These are runs of 7 systems, one row a step. Runs of the same system follow the same rule from any start.
J312, seq 1:
[[ 47  42  68 -39 -29 -22  11 -20  49  -4  12  42 -24  52  14  -2 -33 -52]
 [ 11  19  37  42 -29  21   2  12 -39 -41  63  24 -78  19  15  13 -26 -55]
 [-35 -25  40  22  -4  39 -77  20 -58 -47  15 -16 -27  16   4  17  49   9]
 [ -5 -22  32  18  48  14 -56  29  -7  21 -10 -47  26 -65 -52  11  61   6]
 [ 45  -8 -24 -72  15 -38 -16  34 -15  27 -38   2  41 -74 -40  14   2  25]
 [ -4   7 -10 -82  35 -69  39 -45 -14   1 -10  14  12 -37  31 -24 -47 -24]
 [-34   7 -34  15   6 -22  85 -28 -68  -2  18 -22 -26  30  15 -23 -65  -8]
 [-69  -7   6  20 -31  23  20 -12 -19  12 -36 -51 -16  98  11 -26   4  24]
 [-16  22  33  51 -40  34   2  40  60  74 -32 -40   6  21 -13 -24  28 -21]
 [ 52  45  17  -9 -61  19 -34  70  33  38 -11  42  32  -8  26  18   3 -15]]
J41, seq 2, 10 rows:
[[ 43 -13 -27 -18 -27 -65 -29   8  41  -6 -53  58  13 -12 -39  -3 -58  15]
 [ 27  33  58  15 -29 -41  43   9  30  55   1  10  53 -10 -15  -4 -48 -60]
 [ 11   3  67 -47 -56   1   8  23 -62  19 -27 -32  48  57 -17 -14  20  -4]
 [-22 -27  71 -41 -12  -6 -31 -31  13 -17 -29 -32 -52  12 -11 -57  46 -43]
 [  2  38   8  57  14 -19 -77  38 -40 -24 -16  -7 -74  13   3 -43  -6 -25]
 [-24  29  25 -18  30 -49 -87  17  18 -16 -20  41  -8   5  18  65 -41  12]
 [-22  35  46 -24   9  -8  22  41  -2  56  29 -20 -18 -58   0  79 -25 -28]
 [-36 -32 -25 -67 -57   1  14  44 -76  20 -28 -21  -5 -43  12   9   4  19]
 [-71 -43 -22  -8 -18 -28  -4 -28  16  14 -40 -19   2 -61  41 -68   3 -31]
 [-48  40 -32  71  35 -10 -25  23 -27  36 -34 -37  33  22  39 -53 -11   5]]
J564, seq 3:
[[ 20  24 -13 -33 -52  28   6  59 -41   1  30  37 -12   1  22  79 -26  20]
 [-19 -43  -5 -73  22 -10  23 -63  28 -45  34  25 -42 -49  18  30  -4  -7]
 [-57 -42 -27  90  -1  24  55 -31 -37 -12  39 -28   8  -9   1 -17 -11  -9]
 [ 15 -23 -44   2  29   0 -47  -5 -14 -12 -46  -2  91  -3   1 -52  45  49]
 [ 56  48  20  25  48   2  12  30  59  66  -2 -28  16 -23 -48   8  12 -15]
 [ 66  47 -33 -35 -34  -6  35  38 -40   2   8  36 -28  47   7  19 -50  15]
 [ -7 -12  31 -52  19 -18  18 -82  53 -48  14  23 -52  42   3   7 -16 -12]
 [-61 -39  27  74 -36  49  22 -11 -25 -14  21 -32 -14  56 -20  11  14   5]
 [ 12 -45 -13 -23 -12  35 -80  20 -13 -26 -36  -6  27 -22 -10 -31  81  38]
 [ 45  30  20  42  22  11 -19  45  30  35  28  -4 -24 -80 -22  -2  17 -52]]
J325, seq 4 (10 x 18):
[[  4 -26 -32  77   6  -2  33 -12  28  22 -25 -41  -2  -5 -61 -74   2  -9]
 [ 62  28 -35  30 -26 -16 -13  40   8  18 -37  36  70  43 -20 -13 -31  32]
 [ 46  41  64 -16   1  -8   6 -20  82  11  -2  17 -26  73 -29  14 -18 -24]
 [ 32  16  16  10 -69  41  17  36 -45 -28  45  23 -72  42   0  25 -16 -21]
 [-32 -47  16 -36 -26 -14 -60 -40  -5 -82  -6  46 -28  22  27   3   0   0]
 [-51 -31  66  71  15   2 -52   3 -35 -17  17 -38  -2 -25 -27  -3  32 -35]
 [ 31  -4  12 -36  43 -11 -59  32 -63  -8  -1   0  73 -47 -16  29  34  31]
 [ 38   5  31 -65  63 -30  19 -24  27  25  -5 -34 -14 -56 -35 -24  24 -30]
 [ 38   4 -49  -9 -28 -12  74  25 -67  26   5  -9  -5 -34   2 -58 -28 -30]
 [-18 -22 -15 -40 -26 -49  37 -54  18   3 -54   9  50  48  18 -58 -36   3]]
J970, seq 5:
[[-12  45   1  45 -24 -29 -40  79 -40  55 -33  -8  33 -21  20 -17 -23 -18]
 [-14  16  66 -70  -8 -14 -77  24   7   0 -24  24  23   2  25  58  11   8]
 [-43  32  32 -44  31 -15  36  -1 -52  16  41 -24 -46 -39  44  32 -24 -41]
 [-57 -24 -64 -52  35 -15 -10 -14 -59 -16 -40 -29  -6  -7  32 -19   7  56]
 [-80 -29 -15  11  25 -14  24 -39  76  42 -24 -22  35 -47  11   5  -4   4]
 [  4  58 -59  20 -12   6  30  48  10  70 -22   3  47   9  39   6 -31  25]
 [  4  32  12 -62 -16  31 -28  -1  80   4 -10  40 -14  41  54  38  17  20]
 [-23  45 -15  18  19  34  33  -7   3  -3  58  -4 -88   5  70   2  -8 -37]
 [-36 -19 -61  27  29  49 -44   5 -27 -40  -9 -19 -36  26  19 -10  46  60]
 [-38 -29   1  61  24  48  -2   4  63  27  17 -34   3 -52 -34  37  43   2]]
J41, seq 6:
[[   1    1   57  -70  -17  -41   10    2  -67  -18   24   14  -21  -16
    -6   46  -42  -30]
 [ -65  -59   47    2  -48  -28   -4    5  -53   -8    0  -19  -22  -54
   -22   14  -15  -38]
 [ -63  -35    1   45  -34   -7  -71   46  -10   28  -56  -30   10  -40
   -13  -19   20    4]
 [ -17   35   -9   -8   27  -19  -70   42   46   57  -66  -19   20  -31
    27  -25   24   12]
 [  11   78  -12  -58   51  -33   10   21  -14   56  -26  -26   -8   -3
    44  -18  -15   -1]
 [ -40   21   -3  -70   20  -44   54  -32  -56    4   -5  -19  -38   29
    34   -2  -51   -4]
 [-101  -28    2   25  -33   -3   44  -27  -22   -6    4  -28  -52   30
    22    5  -43  -13]
 [ -82  -15  -19   60  -50   48  -31   24   19    7  -16   -7  -28   31
    40   11    6   19]
 [ -19   30  -23    4   -2   58  -46   29   62   24    3   14   -3  -12
    79   13   49   13]
 [  25   50  -40  -43   54   33    6   10  -19    4   43    8    4  -36
    83    2   31    4]]
J763, seq 7, 10 rows:
[[  26  -20   -3 -102  -44    3   73  -19  -47  -12   17    7  -13  -10
    20   -8   -3  -12]
 [ -46  -14   -2  -11  -18   -6   56  -34  -41   16   -3  -36   34   -8
    55  -83    7  -40]
 [ -70   27   15   38   21  -11  -50    9    0   39  -45  -43   37   21
    50  -45   18   -3]
 [ -11   55   28    5   35   -7  -78   42   57   32  -34   -9  -47    4
     8   21    8    3]
 [  41   38  -25  -27    1    9  -11   34   15  -15   16   29 -116    1
    -3   40  -24    3]
 [ -20  -31  -39  -28  -40    8   51  -23  -33  -50   43   39  -62  -15
    33   27  -41   -7]
 [ -83  -46   -3   20  -38   18   54  -13  -53    6   34  -25   36  -35
    29   13   -9  -14]
 [ -57  -18    5   14   -8   41  -19   33   -4   52  -26  -56   66  -24
    12   -4   62   25]
 [  33   27  -28  -13   37   29  -37   32   73   46  -35  -15    4  -40
     7  -19   59   19]
 [  60   47  -74   -1   64   -4   -1   -6   39  -10   13   34  -43   -4
    20   -4  -22   19]]
J325, seq 8 (10 x 18):
[[ 51  55   4 -33  40  47   8  12 -44 -15  36 -17 -68  43  26  -8  32   2]
 [-23  -3 -45 -30  25 -43 -22 -15 -48 -51 -20   8 -94   8  20 -22 -41   9]
 [-84 -30   9  48  -9 -66 -20  -4 -22   4 -31 -12 -11 -28 -24   8 -62 -13]
 [-27 -20  43   1 -33 -10  -8  29   0  44  -7  -3  98 -33 -28  63  -6  13]
 [ 37  -2  35 -64  -7  53  25   3  53  41  16 -10  33 -32  -1  20  69  -9]
 [ 45  16 -50 -21  -5  52  35   0  -7  -3  32  -3 -41 -20  58 -67  45 -25]
 [-24  14 -59  25  36 -30  -2 -46 -23 -34 -13   9 -11  39  57 -77 -33   5]
 [-55  14  10  63  42 -39  -2  -6 -18  17 -26 -38   8  62 -33  14 -54  26]
 [ -4   8  15 -22 -21  -4 -14  54  16  38 -30  -6   2  18 -56  95 -21  51]
 [ 21 -10  20 -49 -55  24  -2  26  78  22   3  29 -46 -54   5  38  15 -26]]
J763, seq 9, 10 rows:
[[ 29  24  22  -9 -49   9  84  -3  15  49  -7 -32 -15  42  -6 -62  -5 -46]
 [ -9  20   8  33 -35  26 -24 -15   9 -19  -9  14   3  81  69 -72  17 -17]
 [-29  27  74  61  27  -3 -67  -4  28 -14  31  11 -20  -4  31   2   6 -57]
 [  7  10  23  25  26  15 -68  49 -60 -32  18 -14 -71   2 -35  42  16  12]
 [  1 -69 -16 -54 -28  -7 -29   0  -8 -49  -6  24 -55 -61 -34  22  10   9]
 [  9 -32 -58   3 -43 -24  47  25 -55  16   4  12  27 -85  -7 -18 -37 -15]
 [-23  -4 -26 -44 -12 -12   3   2 -33  21 -24   6 111  -8  52   0   2  34]
 [ -5  47  44 -50  57 -15  20  -8  39  74 -14 -41  50 -19  20  -3  18 -17]
 [ 18  60 -23 -26  52   7  14   5   6  25 -31 -46 -57  70   7 -41  10  25]
 [-32   5 -11   0   1 -22  -1 -51  67 -29 -16  27 -87  47  26 -19 -41 -16]]
J564, seq 10 (10 x 18):
[[ 13 -19 -47 -22 -27  60  75  -2 -52   3  42 -13  39 -19  41 -21  37   6]
 [ 29  15 -25 -17  95   9  19 -48  -7 -13  22 -27   3 -16  21 -60  45  -2]
 [ 17  60 -23  80  77   7  -1  15 -24   8  15 -28 -14  51  -9  -4 -16  21]
 [ 32  25 -31 -16  33  -3 -52  14  33 -22 -33  33  -6  60 -17  48 -14  73]
 [ 10 -11   9   1 -23  38  23   0  88   6  21  22 -49  14 -44  81  -6  13]
 [ 21 -57 -33 -10 -81  64  35  -6 -14 -45  43  39 -11   2   6  18  18   7]
 [ 27 -54  17   0  22  31   0 -61   8 -51  45   5  21 -41  -3 -41  62 -29]
 [ 37   5  13  82  46  10  -5  13 -71 -10  36 -29  37 -11 -39 -25  20 -14]
 [ 72  17 -12 -13  60 -53 -57  16 -31 -24 -32  17  17   2 -55  -3 -15  34]
 [ 31  15  20  25   6 -50  11   2  57  10 -14  17 -44  17 -74  39 -65 -10]]
J177, seq 11 (10 x 18):
[[-36   9 -57 -41  36   3 -43  31 -17  21 -68 -38  -8   7  21 -12  26  70]
 [  1  59   1 -22  31 -17 -17  40  70  79 -30  -7  -7 -46  24  10  -5 -16]
 [-13  51 -24 -16 -25 -32   9  33 -22  10  14  51 -21  -5  62  43 -80 -10]
 [-62   1  62 -45  24 -36   9 -65   8 -20  19   8  14  23  47  41 -32 -20]
 [-83   3   8  46   7  43  50 -19  -7  20  22 -56 -49  51  22  10  -1  -3]
 [-49 -10 -61  16  21  49 -44  -6  35 -13 -24   0  -3  22  52  -2  40  63]
 [ 16  46  -9  43  53  34 -22  22  73  35  34  11  19 -48  31  24  26 -10]
 [ 25  28 -45  15  32   0   0  21 -42 -33  61  49 -27 -37  27  60 -46   6]
 [-23 -35  26 -26  60 -35  15 -78  17 -48  38  16 -21 -41 -14  34 -26 -18]
 [-55 -44 -28  70 -13  14  65 -32  12   0  20 -29 -48  -3 -35  -1 -32  -7]]
J177, seq 12 (10 x 18):
[[-27  24 -16  31 -53  32  -9  59 -85  18  -9 -31 -24  29  47 -43   5  -9]
 [-28   1  28 -56  38 -13 -86   4 -15   0 -39 -13  49 -22  36  -5  52  21]
 [-15  52  28  -2  10  10  21  63 -23  75   8 -52 -35 -49   2  26   4 -30]
 [-42  -8 -56 -80 -10 -29 -13  12 -35 -10 -30  22 -27 -26  53  23 -34  36]
 [-59  17  45 -27  24 -33  39 -39  55  56  -6 -27  27 -29  33   4 -21 -39]
 [-60  29 -50  37 -19   8  45  19 -41  26  -1 -14  -7  54  40  21 -55  33]
 [-33  16  13 -37  64   1 -37 -44  64  -6 -19   2  31  45  35  31  15  41]
 [  1  68  -1  55  23  43  26  26  41  39  42 -14 -65  16  29  18  -5 -24]
 [-18   2 -48   0  15   2 -62 -13  -3 -66  16  63 -33   2  70  20 -18  23]
 [-36  -6  63  44  52   1  -7 -39  42  -3  58  -3   5 -52   6  31   6 -55]]
J970, seq 13, 10 rows:
[[-51  -3  64  14 -33 -18  -5 -50  31 -29  -6  15 -21  88  20   5 -36 -24]
 [-53   8  28  44 -56  24  21  26 -61  19  -5 -47 -47  55  13 -38  -2 -28]
 [-31 -34  22 -13 -49  21 -70  34 -17   6 -56 -30  -7 -13   4 -47  66  -3]
 [-12  14  40  17  12 -16 -51  40  -5  38   1 -12  20 -95  22 -14  22 -56]
 [ 16  43  10 -33  60 -35 -62  39 -61   6  -8   3  42 -27  18  38  -4  25]
 [-37   3  39 -78  67 -41   9 -36   8   2   9 -17 -10 -14 -12  78 -20  11]
 [-46  -6 -66 -37  12 -30  83 -10 -37  25 -13 -27 -32 -14   8  12 -59  23]
 [-50 -49 -71 -25 -39  -1  20 -30  51   4 -47  19  30   5  33 -17 -15  41]
 [-28  24  -9  46 -39  30  45  -7  62  47  15  14  50  10  71 -20 -12 -28]
 [ 25  65  -5   1 -10  54 -22  31   6  18  -7   5   6  79  65 -18  34  16]]
J312, seq 14 (10 x 18):
[[ 47  33  60  -5  60   2 -23  -6 -15 -21  41  11  50  44 -30  63   9  20]
 [ 31   2  32 -56  43   0   2  -2  11 -12  12 -20 -92  -3 -65  47  12   5]
 [-28 -39 -26 -26 -32 -26 -33  18 -22 -19 -29  -1 -94 -60  -4 -27  -6 -15]
 [-67 -45 -13  34 -15 -33 -27  -5 -50  -8 -16  -5  61 -56  34 -34 -12 -14]
 [ -6 -11  13   6  22   0  48 -16 -37  30   7 -34 117  13 -22  11   7  29]
 [ 52  25  14 -77  12  13  68 -16  29  36 -17 -35   0  49 -34  -7  18  15]
 [ 30  42 -16 -19 -28 -11  24  14  24  18 -23   6 -97  20  24 -63 -24 -42]
 [-43  31  -2  67 -33 -14 -52  28 -31 -17  -4  30 -25  26  65 -23 -42 -29]
 [-50  12  65  61  21  19 -43  12 -13  -1  27 -13  56  30   2  67   6  10]
 [ 21  -8  43 -39  11  45   6  27  26  29  17 -28   2 -22 -56  84  50  27]]

Name the system that made each run.
seq 15:
[[ 61  61 -59  29 -12   4  37  38  40  35   0  32 -14  20   9  -4 -45   7]
 [ 43  25  21 -25  22 -52 -32 -39  16 -51  12  74  20  38  32   6 -47 -12]]

J177
seq 16 (2 x 18):
[[-14  35  39 -78 -29 -29 -29  26  26  23 -24  32  -9   6  38  62 -32   0]
 [-45  20  31  -2   2  10  40  -2  -7  17  64  -2 -42 -56  53  41 -23 -58]]

J312
seq 17 (2 x 18):
[[-27 -17  93   7  15 -10  52 -37 -15   5  51 -32  13  -2 -43  43 -10 -46]
 [-35 -48 -59  -4 -31  44  40  -8 -43 -24 -13 -31 -48  46 -19  -6  13  54]]

J177
seq 18, 2 rows:
[[ 37  11  58  35  14  19 -53  22 -73 -36  18 -20  -1  46 -27 -22  39 -10]
 [ 21 -22  32 -28   6  19 -72  36 -40 -28 -17 -26 -57 -27 -43 -11  66   1]]

J177
seq 19, 2 rows:
[[ 19 -65  19  -1   8  22  -3 -65  42 -56   5  13  40  37 -52   9  37  31]
 [ 66  -7  -7  59 -18  64  37   8  28   5  30 -18 -17  13 -53 -35  44 -11]]

J177
seq 20:
[[ 19  28  45 -37 -40  39 -60  73  -4  37 -14 -13 -18 -17   5  19  54 -10]
 [ 13  23  20 -51  34  -3 -46  26 -28  -9  28  10 -50 -84  34  15  25 -36]]

J970
seq 21:
[[ -7  -9 -42  70  24  45 -20   5  89  19   7   4  26 -47  10  -2  37  11]
 [ 60  54 -22  46  19  48  -8  54  29  25  35  19  21   3  -5  52   7  27]]

J970
seq 22 (2 x 18):
[[-67 -52 -30  40 -37  19  -8  -9 -52 -22  -6  -3  65   8  35 -14   2  30]
 [-19  -8  53  -1 -17  39  26  -2  34  59  -5 -44  85   3   2  -6  54 -13]]

J970
seq 23, 2 rows:
[[ 12 -25  55   4  10  23  42 -22 -63 -13  73 -20  54 -29 -21  22  24 -33]
 [ 48 -12  -3 -67  16  34  19   7 -66 -17  -1 -44 -11  21 -38 -21  64  32]]

J312
seq 24, 2 rows:
[[ 54  -6 -55   8 -14   5  19  13 -19 -32 -12   2 -99  20 -51 -33 -15  14]
 [  3 -27 -15  36 -46 -60 -43  -4  10 -36 -45  56 -15  13 -20 -33 -63 -15]]

J325
seq 25, 2 rows:
[[ 10  21  -7  58 -63  37  -7  41 -55 -14  35  32  25  25  55 -15  -9 -22]
 [  3 -11  52 -34  56  10 -51 -26 -50 -44  23  -8  54  -1  15  14  52   9]]

J177
seq 26 (2 x 18):
[[-15 -60  49 -38 -22 -31  28 -54  14 -37   5  17  11  24 -57  56 -36   3]
 [  6 -30  37  67 -65  35  20  34  11  23  11 -23 -30 -17 -60  -6  15 -39]]

J41
seq 27 (2 x 18):
[[  0 -21  32  35  13  44  -1 -42  -1 -52  79  11 -16 -27  27 -12  40 -50]
 [ 16 -25 -20  56  41  31 -59  13 -53 -57  36   7  18 -11 -20  32  30  40]]

J41
seq 28 (2 x 18):
[[-31  -2 -50  49  17  30  -3  29  27  41 -50 -54  -9  34 -34  -3  21  63]
 [ 52  24 -56 -12 -34  43 -20  44  75  26 -32  29 -17   2  16  -7  28  30]]

J564
seq 29, 2 rows:
[[ 14   4   0  -2  61 -37   0 -38 -24   2 -45 -34  71  49 -24 -58   9  31]
 [  9  21  46  -1  32 -62 -25 -31  65  17 -59  -2  12  49 -45 -27 -30  -9]]

J763
seq 30 (2 x 18):
[[-10  27 -47  52  56  17 -38   4  53   3   5  -2 -54 -41  43 -36  21 -13]
 [-17   6 -34  70  26 -23 -58  26   5 -18  23  48   3 -66  23  37 -42  -4]]

J177
seq 31:
[[ -2  15 -10 -35  36 -53 -70 -23  28 -44 -34  49 -25  35  17  27 -43  33]
 [-51 -23  26  54  28 -31  22 -34  33 -11  33   1 -41 -32 -33  48 -56 -31]]

J312
seq 32 (2 x 18):
[[ 58  10   0  16 -37  -9  52  37 -67  19  10   0  50  22 -49  11 -36   5]
 [ 49 -19  16 -95  19 -46  14 -51  17 -27 -37   6 -20  11 -41 -36  -6   2]]

J564
seq 33:
[[ 28  22  15 -18  58  57 -17  18 -21 -10  66  -5  16 -32  12  64  56  16]
 [ 18   0 -45 -39  50  16  29 -10 -27 -22  44 -10 -80 -70  12   0  10  -9]]

J177
seq 34, 2 rows:
[[ 22 -20  -9  25 -23  48  60  32 -50  31  20 -61 -19 -30 -42 -31  45 -13]
 [ 28 -36 -72 -53   2 -17 -28   6 -27 -17 -56   8  30 -36  -4 -49  25  46]]

J177
seq 35, 2 rows:
[[-21  42  49  48   1  34 -37  12  88  20  14  10 -21  41  25  36   8 -20]
 [ -7  18  -6  28 -26  60 -34  23 -12 -42  55  44 -34  18  68  48   8   1]]

J177
seq 36, 2 rows:
[[ 28 -49 -48  37 -17  53 -17  35 -38 -27  13  -3  12 -33 -51  15  45  48]
 [ 77 -40 -18 -45  19   6   8  -2  29  -3   7  12  34 -79 -53   1  42  11]]

J177
seq 37, 2 rows:
[[ 26 -47 -21 -47   4  61  10  -6 -47 -47  49   3   1 -40   6  16  65  23]
 [ 20 -19 -51 -13  74  17 -11 -27 -12 -20  -9 -33 -14 -37  -2 -70  61  19]]

J312
seq 38:
[[ 25 -14  17  27 -41 -35  34 -41  55 -22  -2  49   0  52 -40   5 -70 -22]
 [ 14  -5  21  37 -87   7  29  -1 -30 -27  12  26 -10  81   2 -22 -39 -23]]

J970
